One vector is turned by the same rotation once a step. Each row is the vector after some number of steps, and that number follows the row.
The counts run from 0 to 717.
[-13  -9  -3 -12 -28  -2  -1  12  -1   2  -3  -4  24  -3  16  27   1 -10
  17  15   7   8   0   6  -9 -20   0  18   6 -29  -7 -39   1] -> 66
[  2   1 -15 -13 -13   2  20  24  -7  19  26  -8   1  12  29  22 -10   1
  18   6   3  15  -1  13  -7  -1  -2  24 -14  -4   7 -34  -1] -> 188
[-22   3   3  -2  13   8  15  -1  -5  -8  18  -7  31  11  21  11 -21  -2
  24  -1 -11   3   5   6  26   5  -6  26  -5 -10  -1 -29  14] -> 7
[  7 -20 -21 -26  -4 -16 -10   1  -2   9  19  22   5  -1   9  11   0 -16
  17 -18  18  -2   1  19   8  10   4  -9   4  -3  -7 -24  39] -> 334
[-13  13  15  -2  -9   2  -6  -2  -8   0   9  15  46  18  14   7 -28   2
  -5  -4  16 -13   2  14  15   3  20  12   6   5 -11 -17  10] -> 495
[ 18  11  -8  -3  -2   4 -10  10 -12  15   2 -22  27  -6  -4  14 -11   3
   2   2  -6  16   1  11 -19   7  -3 -10   0  15 -18 -35  34] -> 224
[-26   9   0   5  -5   5  25  -2   7  18  12  -6  12  18  16  34 -20   1
  17  15  -8  -2  -8  -5  23  12  11  15  -1 -11  12 -13   0] -> 703
[  0  -8  -3 -15 -20   7 -10  22  -6   3   3 -12  27  -1  19  11 -29   8
 -13   1   0  12  24  11   6  -4   1  28  11   8  -6 -26 -16] -> 318
[  2 -18  -5 -17 -12  -6 -27   2  -7   5 -10  -9  30 -23 -11  10 -18 -18
   7 -10  -1  -1  18   3  18   0   7   7  18   4 -13 -37  16] -> 638
[ 19  -3 -16 -26 -21   4  11  11 -19  -4  28 -11  12   8  16  10 -23  -4
  13   2   9  24   3  16  -8  -7  -2   5 -14  -3 -13 -16  28] -> 422
[  0 -10  -2 -25 -26 -14   0  -6  -6  -3   0   5  31  -9   6  10  -8  -7
  21   8  13   7  10   1   3  -6   6   9   1 -41  -5 -27  20] -> 299
[ -1 -15 -14 -16 -21   1  -7  22  -5  11   0 -15  12   2  23  21 -27   4
 -14   3   9   5  15  10   7  -6  17  27  13  12  -3 -27 -17] -> 317
[  9   4  -2 -18 -27 -15  -6   3   7  17 -14  -6  27   3   7  17 -14  22
 -17  11  12   2  10   1 -16  10  12 -15  14 -16 -19 -10  27] -> 427
[  7  -3  15  -7 -18  16  10   2  -3 -14  10   0  32  -2  13  29 -26 -12
   6  17  13  -4 -22  -1  11  -9  28  -1   4  -7 -11 -14  15] -> 63
[  6  -8  -4   6 -10  12  -8  12  11   7  23   3  24   1   8  23 -35  24
 -27   0   3   3   3   6  21  22   3 -12  14  16   9   6   5] -> 287
[-15  23  17   4 -28  -4   9  12   2   6   1   3  45   1   4  15 -17  15
   4  22 -12   4   4  -5   4   0  -4 -10  23 -13 -13 -18  -2] -> 555
[  9 -19  -6 -21 -30  10  -5  13 -12 -17  10  -6  25 -12  14  15 -34   3
  -9   5   5  13  13   9  13  -8   5  12  16  -5  -5  -9  -5] -> 551
[ -1  -4  11   5 -38  -7 -14   8   4  -1  25  15  39 -13 -17  24  -4  -7
   6   7   3   6  -5  -3  11   0 -11 -22   5   4  -1 -21   9] -> 355
[  1  -7  -8  -7  -9  -8 -22 -10  -5  -1   5  23  34 -16  -3   5 -29   7
 -16 -13  17  -9   9  21  10  15  13  -5  29 -15   0 -10  22] -> 462
[ -9  17  17  11  -2  20  14   7  -7  -2  11  -6  42  13  15  13 -31   2
   4  14  -4  -4  -9   6   8   2  13   7   9   6 -16 -22   5] -> 61
[ 12  25  -3  -2  -9   7  13   0  -8  19   9 -21  20   1  -4  18 -22  14
   7  15 -13  13  -4   7 -17  16   4 -17   1  -5 -14 -13  33] -> 685
[  6 -14 -25   0  18  -4  -6   3   7  14  20  -8   4  -3   8  19  -8   7
  13 -15 -15  15  10   8  16  25 -17 -13  -5  -3   1 -16  38] -> 76
[ 15  14  -8 -16 -12 -15  13   9   1  38  -1  -5   7 -14  -9   9 -18  19
   1   2 -10  -3  13  -2  -6  28   1 -23  26  -8  -9 -13  16] -> 20
[  7  10  15   7   0   8   5  -4   7   4  14  -1  41 -12  -7  23 -13   0
  18  21  -4   7 -15  -4  -1   6  -1 -16  -5 -23   5 -25  28] -> 96
[ 13  -8 -26  -6 -13   4  -4   2   0  17  -3  -5   3  -7   0  33 -11 -12
  -2   6   8   1 -21  16 -19   2  21 -17  25   1  -9 -14  29] -> 688
[ -2   0 -16 -11 -10 -15  -5 -13   2  13  24  20   9   8  -8  21  -9 -10
  18  -9  21  -8 -15  13   9  18  15 -14  -7  -1   5 -12  41] -> 565
[ 21 -17  -2 -18  -9  -1  -2  11   1   3  33  22  15 -12  10  19 -11 -10
  14  -2  28  -6  -9   7   8   7  13  -6  -4  -6  15 -22  11] -> 619
[ -9  -9 -22  -3 -16 -15 -15   0  19  20  18  16   6  19   6  28  -5  16
 -13  -9  19  -2   2  10  16  21   6 -12  -7   7   7  -2  27] -> 105
[ -1 -19 -20  -7 -14   4  13  19  11  -5  11 -11  -1  15  36  25  -8   5
  -6   4  -9  22   0  11   8   4  -7 -15   7  -2 -25  -1  26] -> 396
[ -4   6  -9  -3  14   3   3   4  -2  11  20  -6  17  25  26  13  -9   9
  10  -9  -4   8   1  17  11  15   0  -2 -15  11 -19 -23  41] -> 597
[-16  -6  11  -1 -28   0   7  -3  16 -13  13   8  33   8  18  24 -21  13
   1  12   9   4  -2  -4  26   3   2  -4   3 -29   4   6  12] -> 36
[ -7   1 -20  -1  -5   7  12  -5  10  23 -10 -15   4  17  22  37 -16  13
 -12  17   2   5 -14   8 -10   8  22   1  16 -20  -8  -3  23] -> 167
[-10   6   9  -8 -23  -1   4   1   4  12  -5   0  33   7  10  31 -12  -3
  14  26  17  -8  -9  -4  -8 -10  25  14   3 -26  -2 -28  10] -> 297
[ 11  -2 -11   7  24  17 -17  12  -8   5  16  -6  30 -10  13  11 -24   3
  -3  -6 -10  11   1  23  -3  11  -3   8  12  12   2 -34  17] -> 258
[-13   1 -11   5   4  -6   3   6   0  18  11   0  17  -5   8  26   9  -8
  31   5 -11  11  -9   8  -9   0 -14   2   3 -22   6 -44  16] -> 561
